0: [ 15  -8 -26  18 -17  37  36 -14 -44  13 -45  33 -51 -12 -86   8  14 -13
  38  44  11   8   1 -33   3  32   5]
1: [-18  -1  -8  20  -7  29  10 -17 -11  11  21  -5 -39  13 -19  37  46  10
  17  49 -16  31  59  58  -1   6 -25]
2: [-56   6  52  30 -18  46 -11 -38  47 -58  62   0  -3   9  -7  39  61  43
   3  24   4  49 105  89  -4 -25 -47]
3: [ 44 -19 -38 -20  18  16  22 -42  18 -13  18  50  32  34 -12  -8 -37  -6
 -34  -8  18 -23  -4 -26 -17  32   0]
4: [-73  14 -17 -20 -30  40  -7 -14   8 -38   6   3   9 -28 -20  27  23   4
  -7  38  21  42  18   5 -10 -30  22]
5: [-33  15 -19 -25 -17  73  -6 -34  54 -56  36  38  19  15 -33  14  18  28
 -44  23  19  26  32  25 -28  -7 -19]
6: [-71  11 -14  -7 -26  30 -19 -24  -9 -41 -13  11  10 -23 -25  24  39  10
  15  15  32  39   8  10  11 -52  17]
7: [ 49   3  13 -12   8 -41   0   1  18  -5 -12   0  49  -5  42 -44 -50 -20
 -16 -59  -4 -58 -63 -63  -2  12  11]
8: [  0  21   1  57   2  16 -23  50 -41  -7 -16 -12 -65 -25 -49   3  59  33
  34  25 -28  22  37 -36   8 -22 -19]
9: [ 65  11  19 -32  27 -53   8   4   5 -13  -1   5  33  -6  41 -52 -71  -1
 -17 -61  10 -72 -69 -65  -6  11  11]
10: [  7  24  24  -9  51  41 -65  66  21 -11  60 -42 -55  -1 -18  52  21  70
 -64  35 -43  47  49  97 -28 -57 -13]
11: [ 20 -12 -27  22  -6  36  48 -15 -41   4 -51  21 -62  -7 -78   0   4 -22
  -1  46   8  -2  15 -32  -6  23   9]
12: [  1 -19  10  51  45 -18 -35  74 -29  58  29  -7  -1  23  13  11  19  36
  12   0 -47  39  27  13  37 -39   4]
13: [ 58   5  22 -31  11 -55   4   2  21 -10 -13  -4  31  -4  35 -41 -39 -24
 -17 -51  10 -73 -61 -49  -2  14  12]
14: [ 18 -14 -34  14  -1  39  48 -16 -51  17 -43  21 -49  -4 -77   0   6 -13
  37  41   6  -6   5 -40  12  27  13]
15: [-62 -12  28 -21 -26  47 -17  -3  21  -5 -13 -31 -11 -12 -20  24   6   6
 -13  58 -13  43  30  21  11 -13   7]
16: [-12  12 -43   7 -41  42  -3 -50 -22  -8  23 -15 -34 -26   6   5 -36  20
  -2  26  10  21  38  -3   4  25  11]

[-39  36  41  21 -36 -24 -32  38  -2  18  70 -43 -57  -6  54  39  75   6
   4   3 -21  22  42 109 -14 -13 -89] -> 1 2
[  -1    7  -49   43  -40  -37   10   76 -107  107    3  -29  -27   22
   35  -27   -6  -11   51    6  -11   13  -15  -32   64    5   -9] -> 12 8
[ 41 -12 -31 -16   0   9  21 -33  20   7  27  28  34  58   2 -17 -11  -6
 -37 -10   3 -21   4   3 -11  43 -25] -> 3 5
[-30  45 -47  41 -19  14 -41  61 -88  77  89  10   5  42  40 -47   5  11
 -10  37 -42  28  38  18  53 -14 -43] -> 12 1
[-32  -2  12   9  21  31  10 -11  39 -15  39  13   3  25  -3  21   4  18
  10  20 -23  38  69  32   5  -5 -13] -> 1 15
[ 20 -26  30  17  21  10  15   2   6   2 -12 -19 -40   0 -22  42   3  -7
  17   1 -19  19  15  27 -11 -23  11] -> 1 15
[ 31  12 -12  28  10 -24   1  23 -53  41 -20  -4 -30   0  -5 -43  -4 -30
  36  15 -24 -34 -15 -60  34  19  -3] -> 14 0
[ -8 -15   2  40  50 -15 -35  65 -36  58  29 -12  11  38   5   5   5  26
  12   9 -32  32  29  16  42 -29 -15] -> 12 8
[-57  -4 -31  48 -14  27 -13  37 -58  50  14   3  20  33  -5   6  10  37
  40  43  -8  68  42 -31  61 -31  21] -> 12 8
[-33  12  51  -7  15  13 -50  20  18   5 112 -32  11  17  47  22  11  55
 -42  -2 -58  39  48 114   0 -34 -50] -> 10 2
